First come named moves, each a turn or a mirror, each shown by rows before and after it. For each pair of rows after them, which moves, in which order, take the first row to the second? The first pair is done for you.
move Gemoz:
[-.20,-.22,-.14,-.14,.04,.01,.18,-.02,.12,-.28,.18,-.06,.17,-.26,-.13,-.03,-.11,-.09,-.28,-.05,.02,-.13,.15,-.01,.02,-.04] |-> [-.15,-.14,-.30,.02,-.04,.02,.13,.12,.13,-.32,.08,.06,.15,-.22,-.10,.11,.04,-.07,-.33,.02,-.14,-.01,.10,-.06,.05,-.06]
[.11,.18,.09,-.08,.17,-.09,-.03,.16,-.17,-.05,.22,.18,-.24,-.16,-.15,-.12,-.15,-.20,-.36,-.08,-.13,-.05,.40,.29,.31,.14] |-> [.13,.20,-.01,-.01,.15,-.10,-.06,.25,-.18,-.08,.15,.25,-.24,-.14,-.15,-.04,-.08,-.20,-.36,-.04,-.24,.01,.37,.26,.31,.12]
[.14,.02,-.04,.03,-.15,.01,.08,.12,-.04,.06,-.07,-.08,.05,-.02,-.01,-.05,-.15,.02,-.02,.01,-.09,.15,-.08,-.26,-.20,-.09] |-> [.10,-.02,.04,-.02,-.12,.02,.10,.04,-.05,.12,.00,-.16,.05,-.04,.00,-.12,-.25,.01,.00,-.02,-.01,.08,-.03,-.22,-.24,-.07]
move kulif:
[-.17,.11,-.11,.09,.14,.05,.00,.15,-.02,-.02,-.04,-.01,.01,.00,-.04,-.04,-.04,.19,-.02,-.12,.00,-.05,.02,.18,.01,.07] |-> [-.12,.15,-.12,.12,.12,.02,.02,.17,-.03,-.04,-.04,.01,-.01,.01,-.03,-.05,-.03,.18,-.05,-.09,.00,-.04,.05,.17,.04,.07]
[.34,.02,.15,-.17,.06,-.34,.33,-.16,-.08,.12,.05,-.24,-.16,-.07,-.26,-.16,-.21,-.05,-.18,.14,.20,-.01,.34,.31,.21,.25] |-> [.34,.06,.11,-.14,.07,-.39,.31,-.16,-.11,.17,.04,-.20,-.19,-.07,-.26,-.17,-.17,-.08,-.24,.14,.17,-.01,.36,.28,.21,.24]
[-.14,-.22,-.06,.05,-.07,.26,-.08,.16,.19,.08,.07,-.13,.12,.06,.09,-.23,-.25,-.15,-.08,-.31,-.25,.09,.17,.00,-.04,.10] |-> [-.09,-.15,-.12,.10,-.09,.18,-.12,.17,.13,.09,.01,-.07,.09,.07,.13,-.25,-.19,-.20,-.20,-.30,-.30,.11,.22,-.06,-.04,.08]
[.23,-.01,.05,-.02,-.18,-.03,.17,.03,-.23,-.13,-.09,.00,-.05,.00,-.02,-.15,.25,-.22,-.08,-.06,.06,-.14,.12,.02,.07,-.18] |-> [.15,-.11,.16,-.14,-.15,.14,.21,-.03,-.12,-.14,-.01,-.13,.00,-.04,-.09,-.14,.10,-.12,.15,-.08,.16,-.14,-.03,.21,.07,-.09]
move vun:
[.05,-.05,.21,-.08,-.22,.10,.05,.00,.13,.09,-.11,-.19,-.03,-.02,.03,.20,.01,.11,.29,.18,.15,-.09,-.26,-.07,.05,-.03] |-> [.05,-.08,.23,-.06,-.19,.12,.05,-.04,.13,.09,-.08,-.22,.05,.08,.05,.20,-.03,.11,.33,.11,.15,-.04,-.23,.02,-.03,.00]
[.21,-.02,.13,-.18,.03,-.30,.11,-.21,-.07,.10,-.07,-.03,.02,.08,-.06,-.16,-.06,.04,-.01,.08,.08,-.06,.14,.14,.00,.20] |-> [.21,.04,.10,-.20,-.03,-.33,.12,-.14,-.08,.09,-.12,.03,-.05,-.05,-.07,-.13,.01,.04,-.07,.16,.07,-.12,.08,-.01,.09,.17]
[.10,-.05,.13,-.18,.08,.02,.07,-.06,.08,-.11,-.03,-.12,-.13,-.17,-.05,.01,-.13,.11,.10,.07,.26,-.19,-.08,.28,.15,.06] |-> [.18,.02,.07,-.10,-.03,-.05,.05,.10,.07,-.11,-.15,-.01,-.21,-.20,.02,.13,.03,.12,.06,.21,.17,-.20,-.20,.09,.20,-.03]
move Retav:
[.22,.15,.01,.12,-.08,-.07,.17,-.05,.04,-.05,-.10,.12,-.07,-.10,.06,.08,.15,.11,-.10,.10,.01,.00,.08,.01,.01,-.06] |-> [.14,.11,.00,.03,-.02,-.02,.26,-.11,.05,-.10,.00,.10,-.08,-.19,.00,.00,.08,.11,-.11,.07,.05,-.03,.14,.14,.08,.04]
[.01,.09,-.14,.17,.14,-.06,-.11,.08,-.04,-.03,-.05,.13,.00,.09,.00,-.10,.08,-.13,-.19,-.11,-.18,.11,.21,.07,-.11,.08] |-> [-.05,.06,-.13,.10,.18,-.06,-.07,.05,-.08,-.01,-.01,.12,-.02,.02,-.01,-.19,.03,-.17,-.23,-.12,-.10,.01,.27,.01,-.08,.07]
[-.06,.18,-.20,.24,-.05,-.13,-.15,.09,-.24,.14,.05,.33,-.11,.12,.27,-.07,.09,-.18,-.12,-.09,-.10,.13,.25,-.07,-.16,-.02] |-> [-.12,.12,-.30,.18,.09,-.02,-.07,.00,-.16,.03,.16,.30,-.05,.03,.14,-.13,.00,-.17,-.10,-.13,-.08,.19,.35,.24,-.07,.18]
[-.14,.10,-.05,.10,.05,.00,.03,.08,-.04,-.07,-.02,.05,-.10,-.06,.03,-.05,.02,-.07,-.16,-.04,-.08,-.03,.08,-.17,-.02,-.05] |-> [-.09,.10,-.12,.17,.03,.04,.01,.09,.04,-.16,-.07,.06,-.04,-.02,-.01,.05,.02,-.02,-.09,-.04,-.15,.12,.05,.01,-.05,.02]
Now pairs of rows:
Between the rows of a pair lie two moves.
[.03,-.09,.24,.02,-.08,-.12,-.04,-.14,-.09,.18,.03,-.10,.02,.24,.13,-.07,-.07,-.07,-.05,-.14,.09,-.01,.05,-.04,-.18,-.18] |-> [.02,-.03,.20,-.07,-.09,-.15,.02,-.07,-.12,.17,.03,-.03,-.12,.01,.08,-.10,-.01,-.06,-.15,-.02,.14,-.19,.01,-.27,.00,-.21] : vun vun
[.27,.08,.14,.28,-.21,-.38,-.14,-.05,-.26,.20,-.29,.04,.10,.41,.28,.07,.05,-.19,-.09,-.21,-.27,.17,.24,.01,-.22,-.16] |-> [.17,.11,-.14,.37,-.10,-.27,-.18,.05,-.24,.06,-.24,.17,.07,.35,.20,.04,.07,-.21,-.17,-.21,-.40,.32,.30,.09,-.15,-.05] : vun Gemoz
[.08,.13,-.05,-.05,-.14,-.06,.10,.03,.15,-.04,-.09,.07,-.05,-.15,.08,.20,.09,.08,.00,.20,-.11,.00,-.12,-.08,.19,.00] |-> [.07,.15,-.01,-.12,-.10,-.10,.13,.03,.13,-.02,-.06,.05,-.09,-.20,.05,.15,.08,.06,-.03,.18,-.06,-.10,-.11,-.17,.22,-.02] : Retav Retav
[.10,-.10,.43,-.07,-.26,-.01,.20,.02,.13,.19,.06,-.33,.13,.05,-.02,.16,.08,.05,.31,.17,.34,-.22,-.30,-.21,.12,.00] |-> [.25,.10,.24,.20,-.30,-.32,.08,.15,-.07,.24,-.13,-.08,.07,.17,.13,.15,.34,-.12,-.03,.21,.10,-.13,-.10,-.45,.09,-.17] : vun kulif
[.24,.01,-.19,.25,.07,-.21,.01,.37,-.10,.11,-.22,.19,-.10,-.11,-.03,.16,.43,.07,-.35,.44,-.03,.17,.05,-.33,.00,-.21] |-> [-.03,-.32,.30,-.21,.07,.21,.18,.19,.12,.16,.03,-.26,-.02,-.21,-.18,.14,-.04,.27,.22,.34,.41,-.14,-.33,-.27,-.06,-.14] : kulif Retav
[.06,.24,-.35,-.01,-.07,-.15,.01,-.08,-.03,-.26,-.03,.17,-.08,-.08,-.12,-.03,.17,-.03,-.38,.15,.25,-.15,.25,.31,.47,.12] |-> [.08,.19,.08,-.08,-.33,-.22,-.05,.03,-.11,.01,-.18,.05,-.19,.06,.09,.09,.19,-.06,-.24,.20,.40,-.39,-.11,-.35,.20,-.30] : kulif Retav
[.15,.09,.05,.06,-.09,-.08,.09,-.02,-.02,.13,-.05,.05,-.03,.14,.08,.00,-.01,-.07,-.19,-.23,.11,.06,.10,.03,-.11,-.07] |-> [.10,.03,.10,-.04,-.03,.02,.15,-.08,.01,.10,.04,-.02,-.02,.07,.00,-.06,-.11,-.05,-.08,-.27,.22,-.03,.09,.11,-.07,.01] : vun kulif
[.08,.08,.29,.04,-.18,-.01,.05,.09,.25,.13,-.25,.06,.01,-.41,-.04,.23,.10,.14,.21,.07,-.04,-.20,-.17,-.26,.22,.04] |-> [.13,.14,.30,.07,-.13,-.19,.04,.08,.10,.17,-.26,.11,-.03,-.40,.01,.12,.18,.06,.02,.02,-.03,-.27,.02,-.36,.24,.00] : Gemoz kulif
[.17,.11,-.09,.11,-.21,.02,.03,-.15,.02,.02,-.07,-.03,.13,.05,.09,.35,.11,.18,.12,.10,-.06,.03,.04,.13,.09,.11] |-> [.09,.05,.15,-.09,-.16,-.03,.09,-.28,-.09,.16,.06,-.18,.07,-.03,.10,.15,-.01,.12,.08,.01,.19,-.25,.10,-.07,.03,-.01] : Gemoz Retav
[.15,.01,-.11,-.13,.29,.04,-.05,.08,.05,-.09,.11,-.22,.19,.12,.03,.09,-.05,-.04,-.04,-.06,-.09,.28,-.01,.50,.13,.30] |-> [.01,-.03,.23,-.43,.30,-.06,.01,.08,-.16,.16,.18,-.31,-.01,-.01,.14,-.14,-.14,-.14,-.13,-.10,.22,-.23,-.09,-.17,.05,-.03] : Retav kulif
[-.11,.02,-.21,.08,.22,.17,.12,-.07,-.02,-.03,.29,.00,.07,.16,-.17,-.23,-.17,.06,-.07,-.14,.12,.18,.08,.21,.19,.31] |-> [-.12,.09,-.19,.07,.16,-.01,.06,.13,-.21,.11,.20,.12,-.13,.11,-.03,-.30,.00,-.06,-.30,-.06,.10,-.06,.02,-.43,.16,.01] : Gemoz Retav
[-.05,.01,-.07,.13,.09,-.04,-.14,.06,-.11,.10,.03,.12,-.07,.12,.12,-.12,.00,-.16,-.27,-.12,-.07,.09,.22,-.13,-.21,-.14] |-> [-.14,.01,-.16,.03,.22,.07,-.04,.00,-.02,-.04,.17,.08,-.04,-.07,-.01,-.18,-.10,-.11,-.24,-.13,-.03,.07,.29,.15,-.05,.06] : Retav vun
[.27,.11,.31,.08,-.34,-.22,.15,-.18,.02,.16,-.16,-.15,.06,.31,.50,.12,.31,.01,-.05,-.04,.11,.24,.26,-.07,-.10,-.18] |-> [.16,.14,.05,.05,-.08,-.22,.24,-.30,.02,-.03,.02,-.08,.08,.08,.32,-.11,.24,-.01,-.27,-.09,.11,.30,.61,.30,.13,.11] : Retav kulif
[-.07,-.10,.23,-.15,.14,-.02,.02,.07,-.14,.22,-.01,.00,.01,.07,.11,-.01,-.12,.11,.17,.00,.08,-.06,.00,-.03,-.09,-.20] |-> [.06,.03,.02,.05,.10,-.13,-.03,.12,-.14,.16,-.16,.14,.03,.16,.14,.09,.03,.09,.06,.06,-.14,.16,.08,.07,-.10,-.18] : Retav kulif
[.11,.00,-.23,.13,-.14,.13,.04,-.03,.12,-.08,-.01,.07,.31,.17,-.02,.14,-.10,.15,.23,-.01,-.17,.25,-.12,.56,.05,.04] |-> [-.01,.06,.12,-.11,-.20,-.14,.08,.06,-.22,.24,.00,.04,-.01,-.05,.13,-.15,-.09,-.05,-.04,-.01,.12,-.39,-.16,-.42,.01,-.45] : vun Retav
[-.09,.05,-.03,-.27,-.08,.07,.14,-.04,.18,-.19,-.10,.00,-.20,-.31,-.21,.07,-.04,.17,.12,.12,.00,-.20,-.23,-.05,.30,.07] |-> [.00,-.05,.25,-.32,-.13,.05,.14,-.22,.17,-.05,-.04,-.20,-.08,-.13,-.14,.06,-.18,.17,.26,.01,.12,-.19,-.21,.08,.11,.02] : vun Gemoz
[.10,.00,.13,-.17,-.07,.03,-.08,.06,.15,.01,-.19,.02,.07,-.08,-.05,.11,-.03,.04,.16,.03,.13,-.11,-.10,.08,.02,-.01] |-> [.10,.07,-.04,-.10,.03,-.02,-.06,.05,.17,-.07,-.18,.11,.09,-.15,-.08,.03,.02,.00,.04,.04,.06,-.04,.04,.26,.10,.09] : kulif Retav
[.21,.09,-.02,.13,-.02,-.26,-.12,-.08,-.03,.06,-.16,-.05,.05,.16,.12,.17,.20,-.01,-.03,.08,-.02,.33,-.07,.10,-.24,.02] |-> [.01,.14,-.12,-.16,.16,-.26,.09,-.05,-.08,-.01,.00,.01,-.15,-.37,-.06,-.06,.15,.01,-.21,.18,.14,-.04,.02,-.08,.18,.12] : Retav vun
[-.19,-.08,.04,-.09,.03,.07,.10,-.06,.04,-.04,.07,.00,.03,-.20,-.06,-.05,.05,-.06,-.06,.04,.07,-.13,-.02,-.03,.06,.07] |-> [-.10,-.11,.21,-.08,-.08,.00,.06,-.09,.01,.05,.02,-.08,.08,-.05,.02,.02,.04,-.07,.03,.03,.11,-.12,-.11,-.08,-.07,-.03] : Retav Gemoz
[.25,.02,.25,.05,-.22,-.36,.06,-.05,-.13,.17,-.22,.01,.06,.17,.17,.17,.12,-.02,.13,.11,.04,.01,.01,-.04,-.06,-.17] |-> [.19,-.06,.38,-.05,-.17,-.30,.09,-.14,-.10,.19,-.12,-.11,.11,.13,.16,.12,-.02,.01,.22,.05,.14,-.04,.00,.03,-.08,-.13] : Gemoz kulif
[.00,-.11,.09,-.10,.13,.00,.06,-.01,-.12,.12,.11,-.04,-.10,-.29,-.06,-.10,-.24,.02,-.05,.02,.23,-.21,.08,.03,.11,.08] |-> [.14,-.06,-.13,.30,-.01,.01,-.18,.17,-.05,.04,-.10,.13,.01,.05,.04,.20,-.02,.03,.00,.04,-.15,.22,.00,.13,-.09,.06] : Gemoz vun
[.25,.04,.04,-.07,.05,-.04,-.04,-.27,-.04,.02,.06,-.12,.20,.01,.11,-.08,.04,.02,-.05,.04,.36,.04,.18,.19,.06,-.05] |-> [.27,.09,-.02,-.06,.05,-.14,.01,-.22,-.08,.02,.02,-.06,.14,-.10,.12,-.09,.12,-.01,-.16,.11,.33,-.02,.20,.02,.15,-.08] : kulif vun
[-.22,-.16,-.05,.01,-.13,.28,-.22,.23,.07,.00,.07,.20,.30,.09,-.02,.14,-.02,-.08,.35,.01,-.14,.06,-.20,-.13,-.24,-.08] |-> [-.32,-.20,.08,-.14,-.06,.26,-.18,.16,-.01,.09,.15,.13,.25,.04,-.03,-.03,-.13,-.13,.29,-.09,-.01,-.11,-.13,-.24,-.28,-.12] : vun Retav
